In the rows, 128 means zero.
These are runs of 7 systems, one row a step. Runs of the same system follow the same rule from any start.
L, run 1, 8 rows:
[[125 100 108 140 132 127 132 133 131 147 126 194 149 123 108 125 121 144]
 [139 112 126 155 119  90 102 158 132 130 150  96 154 122 142 122 129 113]
 [133  87 122 117 122 139 168 151 104 119 138 136 124 133  96 122 147 140]
 [145 145 101 113 134 116 119 145 113 115 149 125 124 145 148 143 118  85]
 [144 115 138 113 108 143 142 119 132 153 112 104  92 127 105 106 124 113]
 [106 123 141 102 158 143 109 105 123 104 127 118 135 149 150 131 131 114]
 [117 167 128 143 121 138 165 124 135 120 126 106 103 125 132 128 122 140]
 [129 136 128 121 136 133 116 109 144 146 117 177 132 127 135 118 110 128]]
L, run 2, 8 rows:
[[128 160 155 132 140  87 120 164 103  50 172  77 170 105 168 172 163 173]
 [179 159  83 117  95 139 189 145  98 143 127 198  92  96  72 173 122 165]
 [180 111 124 111 124 107   5 110 139 174 119 128 145 114 138 153 101  81]
 [103  55 165 135 134 158 135 116 114 121 124  29 119 113  79 141 171 183]
 [ 92 160  50 135 183 163 164 130  88  78 170 161 127 157 136 201 118 130]
 [168 161  86 177  93 127 115 124 170 216 122 122  79 114 112 106  58  80]
 [ 96  15 187 109 167 143  74  94 153 149 119 112 164 143 123  60 126 125]
 [ 76 157 130 155 163 124 203 168 103  41 191  64 141 142 161 136 147 163]]
G, run 3, 8 rows:
[[ 75 103 100 112 201 195 135  87 110 102 149 121 115 169 122 155 114 127]
 [129 155 103 187 157 134 121 118 164 164 175  97 106 121 138 107  48 119]
 [115  58 181 122 146 155 128  93 162 169 117 129 124 125 104  51 107 151]
 [ 92 149 182 138 173 122 145 125 135  70 169 108 160 121 172 110 128 185]
 [158 170 119 118 139 153 205 128 118 131 165 178  86 111 104 120  82 173]
 [188 112 164 105 139  99  61 121 144 164 149 175 155  90 134 109  82 143]
 [152 101 198  93 120 127 127 126 106 101 131  60 125  92 109 136 165 187]
 [119 167 102  96 181 171 139  99  89  79 154 155 116 130 130 206 122 165]]
N, run 4, 8 rows:
[[121 131  54 163 149 152  81 105 122 157 121 168 134 118  93 216 109 142]
 [101  92  92 207 128 126  94 132 143 160 133  55 136 114  98 166 128 139]
 [ 53  78  94 170 171 147 155 138 115  92 146 107 160 161 122 145 154 139]
 [115 144  69 179 143 106 174 179 124 116 186 150 142 148 147 113  93 105]
 [138  55 122 144 116 112 144 160 142 174 141 139 131 141 106  52 107  91]
 [126  91 184  91 152 116 122 138 126  96 161  75 141 149 168  68 134  99]
 [139 173 140  77 128 143 210 136 108  90 142 147  88 152 148  96 122 114]
 [183 153 132  91 119 126 104 106 148 174 120 191 106 120 134  95  78  97]]
S, run 5:
[[131 161 176 138 104 139 175 103 160 154 100 141  97  93 107  82 116 187]
 [120 138 172 121 139  96  88 115 146 114 116 187 186 107 159 119 138 172]
 [160 162 146 144  98  99 171 161 114 108 142 129 131  83 111 144 140 194]
 [141 110 109 113 143 130 102 126 105 124 127 196 157 109 105 182 139 165]
 [167 136 105 148 119 103 102 158 111 127 162  85 131 102 117 176 119 133]
 [114  75 105 118 145 162 122 118  99 126 124 109 121 135  86 169 152 139]
 [104 144  88 156 159 135 118 131 127 112 161  89 130 152 149 153 108  99]
 [116  96 113 148 133 163 146 110 142 167 126 107  97 136  92 109 104 121]]
S, run 6 (8 x 18):
[[110 113  75 146 136 147 187 147 111 125 146 166 118 147 101 133 123 126]
 [155 104 101 141 133 111  95 140 138 164 151 145 137 134 133 107  84  81]
 [145  77 162 102 114 123 137 146 119 129 134  75 115 136 119  89 145 109]
 [104 146 127  89 156 145 162 123 108  77 141 141 125 169 159 122 135 107]
 [159 180 114 121 124 142 140 108 146 160 129 152  86 124 132 113  79 109]
 [147 102 183 104 117 122  72 100 152 158  96 112 133 113 130  98 130 126]
 [100 155 169 114 125 119 156 132 117  71 121  91 138 131 158 129 172 156]
 [115 184  93 136 137 149 169 111 129 124 118 199 113 127 121 159 114 155]]
W, run 7 (8 x 18):
[[103 120 181 107 159 122 111 113 149 105 139  90 144 153 181  68 121 102]
 [114 169 162 115 118 147 210 120 125  98 117 114  95 126 125 107 147 169]
 [152 184 144  93 134 116 126 116 140 125 127 203 127 128 171 103  99 111]
 [146 149 182 139  83  95  98 122 155 148  89 109 137  88 129 113 146 156]
 [109 117 141  93 137 133 116 116 103  87  99 163 159 131 128 173 180 160]
 [153 197  85 141 118 116 124 142 112 117 141 134 118 108 134 195 118 135]
 [151  96 106 141 108 128  83 115 143 190  95 163 126 112  90 138 115 114]
 [ 91  82 129 152 148 117  73 128 126 113 130  73 168 137 137 153 157 125]]
U, run 8:
[[166 135  79  83 121 147 117 116  98 144 107 213 115 127  99 187 128 117]
 [173 146 142 146  96  84  44 134 147 155 116  79 140  92 140 154 121 114]
 [ 89  78 160 108 121 146 130 115 106  96  83  85 138 133 102 153 207 160]
 [ 95 188  59 150 159 149 149 127 104  86 152 123 118 150 147 201 125 118]
 [132 120  90 184  92 137 111 112 168 211  86 125  95 120  90 118 100 103]
 [ 75  74 168 150 146  98  75 129 155 117 117 100 195 144 166  86 158 121]
 [ 95 142 111 142 126 133 243 173  97  70 157 117 117 150 124 120 158 150]
 [151 140  48 130 132 140 132 129 127 174 137 215 107 151 120 134  76  72]]
U, run 9 (8 x 18):
[[105 131 127 140 139 146 127 116 112 105 124  99 133 114 108 184 156 183]
 [108 131  78 167 149 155 122 112 125 139 135 125 120 124 101 180 115 147]
 [111  93 113 179 136 129  99 121 151 165 133  97 135 121 112 125 111 131]
 [ 88  77 135 153 152 130 143 136 131 116 150  95 148 144 123 103 138 138]
 [113 122  94 139 153 145 181 146 115 111 169 133 118 154 127 115 106 118]
 [153 114 115 128 129 129 126 129 143 166 143 140 111 135 125  84  82  88]
 [141 100 182 102 130 110 114 135 139 126 138 107 139 132 151  71 124 114]
 [134 146 153  81 139 140 178 133 107  85 144 133 112 137 142 116 135 139]]
T, run 10 (8 x 18):
[[ 97 100 151 129 182 157 137 102 132 111 163 127 139 127 125 116 107 173]
 [150 144 122 140 144 146 182 134 125 132 175 132 100 108 106 116  84 171]
 [152  93 148 119 147 140 120 110 145 167 147 168 127 110 108  89  81 147]
 [134  89 170 129 156 132 120 123 128 123 167  85 138 104 116 113 113 179]
 [122 118 133 113 160 173 184 111 113 114 154 142 103 125  95 130 112 183]
 [179 138 126 115 157 137 127 118 132 152 175 156 111 103 118 117  60 145]
 [141  74 171 130 141 142 104 102 147 166 131 100 123 100  95 100 104 167]
 [ 97 115 150 124 185 165 148 101 118  96 169 110 129 125 119 138 115 187]]
N, run 11 (8 x 18):
[[156  87 168 115 106 131 161 138 136 156 135  78  97 116  99  67 119 129]
 [126 120 165  60 178 150 123 103 109  83 152 134 131 149 155 117 124 130]
 [169 198 123 116 115 139 175 128 130 134 145 133  75 115 128 126  86 133]
 [144  96 144 109 139 153  86  81 148 179 104 160 116 114 101 116 100 138]
 [122 146 176 134 148 138 103 101 138 110 138  52 123 106 140 140 126 169]
 [ 99 152 109 127 150 166 186 112 111 103 131 171 117 126 108 159 132 183]
 [160 140  97 167 139 111  96 131 147 168 159 164 141  98 119 141  71 142]
 [122  54 154 150 126 138 120 125 132 151 127  72 128 107  82 115 141 167]]
W, run 12 (8 x 18):
[[ 61  91 144 116 190 196 111  57 129 109 115  94 122 149 115 149 137 159]
 [ 93 200  97 167 180 163 162  99 143 110 172 129 106 132 146 147  73 160]
 [133 126 136 173 133 127 132 109 183 195 132 191 129 100 111  68  65 162]
 [103  80 190 152 155  93 100 139 147 108 151 121 199 107 148  88 141 186]
 [138 137 132 116 143 129 201 162  82  67 178 147 136 107 109 158 146 208]
 [221 159 109  95 129 110 117 147 117 153 175 188 113 101 127 129  61 120]
 [179  67 191 113 108 112  54 117 146 176 114  72 132  87 104 104 122 142]
 [100  90 153  77 179 173 122  99  85  65 139  84 134 139 118 181 170 171]]
T, run 13, 8 rows:
[[ 63  41 134 140 157 150 100 106 130 125 105 112 165 151 112 127 164 138]
 [110 161  76 149 155 140 188 159  93  79 187  99 112 147 136 165 116 129]
 [164 122  90 123 102 137 150 132 144 191 116 184  90 141 105  84  83  75]
 [129  76 180 126 148  99  53 130 153 136 144  75 168 129 163  78 120 101]
 [ 76 124 151 119 133 162 214 128 106  77 121  69 103 147 117 122 176 160]
 [163 205  98  91 141 134 171 132 117 118 156 214 101 138 156 124  77 105]
 [197 110 180 124  79  85  64 129 165 196 105 113 126  89 120  81 105 114]
 [ 60  82 193 110 163 145 105  94 122  77 100  84 170 135 136 137 195 179]]
G, run 14:
[[153  75 140  98 139  96 116 175  98  93 172 101 158 141 145 114 144 102]
 [147 132 113  82 143 146 166 144  89  90 164  91  91 156 134 138 125  91]
 [156 151 108  96 146 141  95 105 134 144 143 123  98 152 153 120  81  64]
 [135 128 173 116 116 137  98  94 159 154  99  69 102 127 139  92 117 102]
 [ 74 160 164 117 143 154 137  83 142 102  93 118 124 141 153 124 149 149]
 [118 200 113 162 122 130 158 116 151 135 118 163 117 113 136 136 103 152]
 [148 111 145 143 100 107 112 127 153 172  97 181 142  98 107 103 125 150]
 [119 108 164 129 114  96 122 148 116  98 120 120 171 108 130 139 181 169]]

Name the system that made each run.
run 15 (2 x 18):
[[133 178 101 113 120 165 179 125 107 108 138  41  50 153 129 148 121  86]
 [124 133 123  97 129 168 129  77 162 179  88 159  79 165 132  72  91  62]]

W
run 16, 2 rows:
[[143  83 129 128 110 140 106 116 136 175 101 134 117 118  90 117 126 121]
 [110 117 147 128 131 105 111 147 122  94 137  85 156 141 164 122 155 110]]

S
run 17, 2 rows:
[[130 124 151 119 107 110 153 139 138 136 106 178 140 126 133  85 139 131]
 [150 128 157 110 121  91 118 155 117 101 141 132 159 112 148 124 145 143]]

T
run 18, 2 rows:
[[ 98 141 113  90 119 121 134 127 115 100  78 230 159 165 157 134 175  98]
 [134 179 139 155  49  75 112 152 150 143  68  83 128 116 153 125 171  92]]

L
run 19:
[[167 235 137 132 103 136 160 102 162 158 120 129  66 105 145 108  75 127]
 [114 101 192 111 120 127  67  77 176 168  62 173 157 120 138  75 136 140]]

W
run 20, 2 rows:
[[165 115 177  77 170 128  81  98 126 124 161 175 152 102 138 123  92 166]
 [161 145 176 125 138 130 108 110 126 119 153  84 123  73 111 158 115 207]]

W
run 21, 2 rows:
[[ 89  52 137 158 124 149 120 117 146 158 109  36 110 142  96 103 146 112]
 [ 70 148 104 125 188 161 177 118 118  74 168 124 125 182 166 121 112 112]]

T
run 22:
[[100 134  98 179 111  86 117 171 133 110 134  83 157 149 165 132 146  81]
 [ 97  96  96 137  93 134 182 156 119 131  92 131 116 164 109 109 170  89]]

U
run 23, 2 rows:
[[153 150 122 128 104  87 134 170 112 104 138 135 148 113 140 153 152 134]
 [157 113 102  98 107 128 136 145  97 130 117 149 115 131 103 155 149 109]]

G
run 24 (2 x 18):
[[138 148 108 144 122  83 151 180 122 108 159 167 159 129 157 115 124 119]
 [174 102 130  97  95 108 153 164 112 140 129 145 117 131 114  98 136 104]]

G
run 25, 2 rows:
[[ 71 136 136 153 143 149 139  97 169 142 109  97 111 164 160  73 111  88]
 [ 66 145 149 153 130 134 187 120 155 116 107 133 131 149 152  75 142 138]]

W
run 26 (2 x 18):
[[168 130 115 106 110 156 177 135 102 133 141  83  66 117  85 147 121 135]
 [131 114 119 100 165 157  58  80 135 149 122 125 119 144 135 142  98  95]]

U
run 27 (2 x 18):
[[140 117  76 132  89 130 110 135 139 181  85 143 105 152 114 124 125  48]
 [119  98 138 119  83 101 106 146 136 136  81  76 130 160 147  97 170  51]]

S
run 28, 2 rows:
[[ 93 142  86 148 183 151 162 127 138 118 183 146 120 176 164  90  69  85]
 [152 114 154 140 106 119 159 135 170 185 139 133  99 127 127  25  76 103]]

U
run 29:
[[141 140  84 136 151 124 167 159 101 107 184 171 133 131 127 145 103 135]
 [181 108 128 142 106 105 119 154 144 179 152 127 120 105 113  92  86 115]]

W
run 30, 2 rows:
[[ 97  93 174 114  98 141 121 103 148 147  61  82 115 141 118  94 174 115]
 [ 72 181 123 126 159 131 151 121 122  63 133 130 147 162 184 144 148 120]]

U
run 31:
[[114 108 125 160 132 105 188 179 125 109 172 126 145 135 135  83 125 134]
 [153  92 132 107 134 112 158 165 118 125 165 169 140 141 133  73 111 108]]

N
run 32 (2 x 18):
[[131 181 130 135 105 145 135 100 138 140  88 121  95 106 113 158 132 153]
 [108 129 129 135 140 139  73  88 147 149  93 160 147 119 128 152 128 144]]

L
run 33 (2 x 18):
[[119  94 120 130 159 165 154 111 124 140 157  95  95 143 102 108  95 128]
 [118 136 118 131 175 147 137 116 135 119 172 116 118 150 151 106  80 111]]

L
run 34 (2 x 18):
[[118 100 124  97  95 147 150 130  99 116  76 109 107 142  97 154 191 121]
 [130 175  89 119 137 113  88 131 116 104 130 140 141 149 170 179 130  83]]

N
